In the rows, zero is written as 100.
The rows of T fall into 3 groups, and each row is roughly a mix of its group's hidden directions.
T:
[[96,80,105,82,101,136,58,142,79,113,125,76,111,76],
[89,102,113,76,51,81,125,92,141,126,70,122,86,96],
[88,107,101,63,40,87,92,92,137,123,79,120,94,100],
[113,76,120,93,75,70,77,109,72,75,122,103,56,132],
[92,86,99,69,94,51,101,127,111,104,48,97,69,107],
[108,175,96,95,106,115,77,113,76,87,77,92,100,112],
[135,125,92,96,123,113,100,106,88,81,83,140,128,52],
[116,82,77,125,84,89,119,114,129,140,55,126,104,80],
[96,63,87,79,169,94,103,82,93,93,100,129,113,103],
[108,168,91,95,98,122,89,109,65,96,62,103,103,102],
[103,103,110,105,60,82,105,152,77,124,82,60,82,93],
[109,151,90,98,133,125,100,117,128,107,84,90,147,101],
[122,148,104,65,127,128,114,129,94,90,125,85,123,87],
[95,80,98,76,58,83,90,102,58,88,96,97,45,104],
[62,121,104,91,77,126,104,115,92,96,46,130,84,126],
[117,55,97,111,128,120,132,56,100,108,120,121,108,72],
[114,86,88,113,141,136,129,60,95,111,95,124,128,76],
[97,121,111,80,95,77,55,134,102,76,104,91,83,150],
[113,100,83,100,121,125,112,121,154,124,81,94,146,105],
[46,107,123,95,63,107,106,92,137,111,62,91,93,106],
[50,120,123,106,51,74,96,88,97,91,125,94,72,101],
[72,66,128,136,110,111,94,73,111,94,58,134,100,111],
[141,81,109,110,138,119,117,120,74,88,129,111,98,58],
[131,87,74,82,143,86,101,108,152,111,103,99,96,68],
[113,87,120,99,55,65,101,137,125,127,107,89,67,82],
[117,105,79,111,72,78,88,144,145,116,65,106,99,121],
[68,69,138,135,111,114,99,74,113,106,67,135,95,109],
[128,155,112,141,129,118,96,107,112,115,97,92,128,87],
[86,157,104,126,91,133,93,81,133,95,113,82,130,96],
[128,108,116,153,55,116,114,95,122,129,103,98,97,78],
[147,105,58,79,61,64,84,103,103,102,106,110,93,78],
[76,85,81,91,135,100,79,130,42,112,105,75,97,113],
[112,122,113,106,154,129,89,118,88,95,113,107,135,60],
[58,111,91,82,62,89,77,100,125,104,57,94,99,137],
[69,156,60,80,86,92,89,89,120,84,72,107,99,89],
[90,52,109,102,65,65,93,91,79,82,120,109,59,112],
[105,104,119,116,94,79,142,76,120,118,49,95,100,137],
[110,54,120,78,85,104,90,147,83,118,111,72,95,69],
[76,78,102,99,124,82,103,117,94,148,91,44,100,119],
[153,102,80,104,140,110,101,84,133,90,104,128,126,79],
[92,135,130,98,125,134,108,130,99,121,121,65,126,124],
[84,112,64,123,158,107,94,103,73,104,102,82,111,64],
[74,59,90,84,69,60,90,109,92,114,97,58,114,122],
[92,53,124,110,68,95,125,111,139,107,113,68,116,80],
[118,93,106,62,102,99,118,144,119,142,88,111,113,61],
[103,48,123,116,88,83,78,83,116,105,89,145,89,69],
[106,104,45,71,130,94,86,92,112,88,102,91,88,49],
[89,99,100,134,106,111,116,80,160,110,114,104,145,89],
[79,116,105,78,57,64,77,143,98,95,92,81,75,118],
[87,60,119,112,81,61,109,102,114,107,135,55,113,83],
[103,94,91,80,136,43,87,122,124,98,76,82,70,91],
[137,117,129,122,143,123,124,92,96,129,66,104,112,109],
[83,44,64,70,117,78,107,122,110,88,87,91,113,126],
[82,89,77,61,51,86,82,104,116,78,91,110,70,131],
[116,55,122,95,102,72,77,109,75,82,123,112,64,134],
[123,99,92,83,136,122,53,126,101,102,113,113,130,63],
[105,161,115,108,81,108,93,80,65,105,90,114,73,68],
[116,107,82,88,144,50,71,112,115,79,95,84,68,92],
[119,140,105,90,75,96,85,132,59,108,78,82,59,96],
[117,137,71,93,134,135,93,99,84,85,80,144,81,106],
[127,62,115,100,120,145,104,139,81,106,80,92,130,87],
[123,119,82,109,66,80,79,137,135,105,66,115,91,129],
[105,84,107,64,102,87,87,101,42,78,109,96,53,111],
[123,116,67,83,130,98,63,88,134,93,106,132,131,81],
[140,92,70,81,128,82,73,100,146,102,121,83,98,76],
[87,110,118,124,93,105,143,111,60,98,90,96,104,158],
[101,151,69,76,151,121,117,111,93,94,109,81,105,86],
[103,136,99,107,52,118,91,72,89,71,128,76,68,98],
[112,81,119,81,108,143,71,149,83,126,94,81,107,79],
[121,112,47,93,63,63,88,106,79,70,94,90,102,81],
[98,153,117,135,90,140,88,86,124,107,116,74,119,96],
[89,88,108,95,123,83,104,162,85,134,109,83,120,68],
[77,134,72,98,106,53,102,64,97,94,129,112,67,108],
[117,45,106,88,112,78,112,139,65,124,79,101,88,103],
[82,124,128,132,73,118,94,89,52,73,111,88,94,131],
[102,76,91,94,52,71,76,116,127,87,101,108,64,136],
[98,72,145,114,93,123,81,77,109,53,86,120,115,125],
[88,161,119,97,128,123,106,88,108,113,124,116,93,64],
[108,115,60,111,80,96,127,93,57,87,107,65,97,142],
[70,113,108,117,67,113,116,78,66,96,72,114,121,148],
[133,128,79,101,86,136,90,67,96,81,135,140,106,92],
[69,100,88,72,65,73,81,99,132,124,64,85,99,129],
[122,114,132,83,90,76,93,164,117,127,87,106,107,114],
[146,94,109,99,112,111,85,116,83,69,139,114,92,53],
[106,96,121,88,54,76,120,87,143,102,119,120,84,62],
[86,57,69,108,63,64,92,79,107,98,84,87,69,123],
[146,76,105,96,140,131,93,130,81,107,86,105,130,80],
[55,106,105,93,51,82,100,134,86,110,85,60,93,96],
[112,92,147,142,94,90,137,84,99,88,137,85,103,78],
[106,60,142,125,122,127,83,76,91,64,114,116,111,115],
[98,138,77,99,92,78,116,134,86,157,114,79,99,84],
[86,65,98,88,81,57,101,101,99,133,99,47,106,123],
[96,159,75,85,114,117,120,114,87,94,112,57,110,123],
[62,86,144,123,69,116,144,110,87,108,78,97,103,107],
[120,58,86,118,110,120,114,47,118,100,115,135,93,87],
[110,121,113,70,103,142,117,55,126,67,102,119,83,110],
[82,111,124,89,56,125,70,79,147,89,85,86,113,83],
[107,113,122,90,81,59,70,145,139,102,109,101,85,124],
[95,120,159,83,63,129,108,92,121,97,128,95,97,121],
[100,143,121,111,69,92,99,85,57,102,97,112,64,65],
[56,102,137,113,155,130,110,104,112,115,85,104,106,100],
[80,60,112,83,59,72,93,116,125,125,100,59,112,97],
[123,158,106,98,122,124,132,89,85,90,108,123,99,135],
[97,114,103,115,137,126,94,104,63,69,138,63,121,104],
[73,51,91,112,75,78,89,84,125,132,74,105,77,78],
[83,70,87,55,59,87,96,87,90,79,103,115,56,112],
[132,107,60,58,131,90,88,101,118,105,129,97,82,68],
[103,122,60,80,96,104,147,100,61,76,110,71,90,119],
[126,85,102,118,35,95,113,87,68,95,119,87,102,127],
[132,98,102,119,111,144,88,110,68,53,121,118,116,84],
[112,152,74,97,124,109,77,78,82,82,83,137,89,126],
[74,26,84,82,84,75,102,107,109,100,96,102,87,120],
[105,59,122,122,54,65,92,125,94,107,112,90,68,114],
[73,72,97,81,67,77,108,142,76,121,75,70,83,95],
[126,81,65,93,56,63,89,87,122,114,72,124,83,98],
[50,132,84,104,84,77,110,72,123,95,75,116,85,133],
[52,78,139,128,132,132,111,84,108,107,81,101,100,116],
[94,51,90,118,50,66,73,84,103,107,94,102,88,77],
[131,84,75,65,128,82,78,124,128,112,112,92,78,63],
[127,117,115,61,150,135,102,116,127,111,122,102,109,91],
[80,108,114,118,56,110,68,103,133,117,66,75,131,106],
[76,122,101,102,68,126,101,41,122,73,84,96,83,112],
[117,126,137,66,61,118,122,90,118,74,110,117,93,129],
[74,79,74,139,152,97,73,98,83,110,107,73,105,84],
[73,121,115,97,83,127,119,108,97,105,40,135,95,123],
[130,98,117,63,50,89,119,108,121,95,76,140,98,100],
[121,106,137,64,84,114,120,106,135,98,71,146,103,101],
[102,83,86,71,167,103,102,74,82,80,102,128,112,105],
[79,89,103,132,85,128,124,55,128,104,130,88,120,72],
[107,152,119,120,136,129,108,83,81,105,113,88,122,69],
[111,121,78,103,82,114,109,107,47,113,44,111,86,88],
[80,69,131,136,91,95,73,92,127,125,63,130,108,98],
[123,73,118,101,89,142,97,124,51,109,82,92,133,113],
[99,52,78,93,126,102,107,116,139,94,106,86,137,134],
[125,102,84,62,151,113,90,95,139,113,110,118,87,72],
[106,144,69,104,93,110,108,107,80,101,114,49,113,141],
[117,107,93,89,106,90,82,98,122,79,147,131,96,44],
[136,108,103,149,72,126,114,71,132,112,117,105,97,78],
[76,89,115,114,97,109,125,115,67,114,59,68,85,144],
[80,63,118,120,41,74,68,94,113,107,96,94,97,84],
[86,118,74,75,136,131,121,93,126,110,83,99,148,83],
[96,107,70,77,99,89,67,102,123,79,144,126,94,57],
[145,161,109,130,79,115,98,92,116,105,105,107,89,81],
[131,114,99,87,118,74,78,154,115,103,73,112,107,137],
[106,38,82,120,75,83,76,98,81,74,91,75,114,112],
[75,87,123,132,71,115,89,73,121,96,48,115,113,120],
[85,134,121,137,69,117,120,65,100,77,89,106,96,137],
[77,87,106,105,101,58,115,84,127,144,96,55,106,121],
[98,104,108,109,103,100,126,93,94,116,34,96,108,151],
[132,75,99,105,122,66,98,151,66,118,125,107,111,99],
[86,50,121,116,60,68,107,98,96,100,132,85,72,92],
[130,92,149,117,122,95,126,106,101,134,62,76,111,109],
[80,105,86,136,106,91,88,84,60,79,137,61,90,126],
[75,122,116,111,55,118,108,83,59,91,80,121,106,137],
[69,107,111,111,37,82,101,130,100,110,94,62,90,97],
[94,40,83,109,69,71,88,69,100,81,97,105,70,103]]
One row of each group comes first, with its name. Which group is each row after those in?
[139,118,89,130,121,107,120,62,139,70,93,114,112,110] => Q
[116,109,75,77,100,95,142,104,53,71,136,84,83,104] => F
[110,111,122,131,57,88,100,132,140,117,119,64,101,96] => J

[73,137,92,105,80,55,90,55,126,93,124,110,93,109] => Q
[93,52,130,109,71,83,120,110,123,114,118,60,116,82] => Q
[89,80,131,79,100,110,102,71,44,81,136,99,77,98] => J
[120,108,98,75,104,134,135,55,113,75,86,132,79,115] => F
[85,41,65,94,108,68,96,120,95,95,71,88,98,74] => F
[130,105,102,53,51,91,132,126,114,118,89,112,99,91] => F
[133,95,62,72,134,76,76,103,144,105,105,97,93,79] => Q
[125,118,36,98,85,84,117,101,72,87,87,77,103,128] => F
[100,120,110,108,112,155,101,121,76,70,87,147,96,84] => Q
[133,44,134,130,108,92,105,127,99,125,113,98,103,117] => J
[112,147,84,109,67,84,75,128,100,104,56,110,76,111] => J
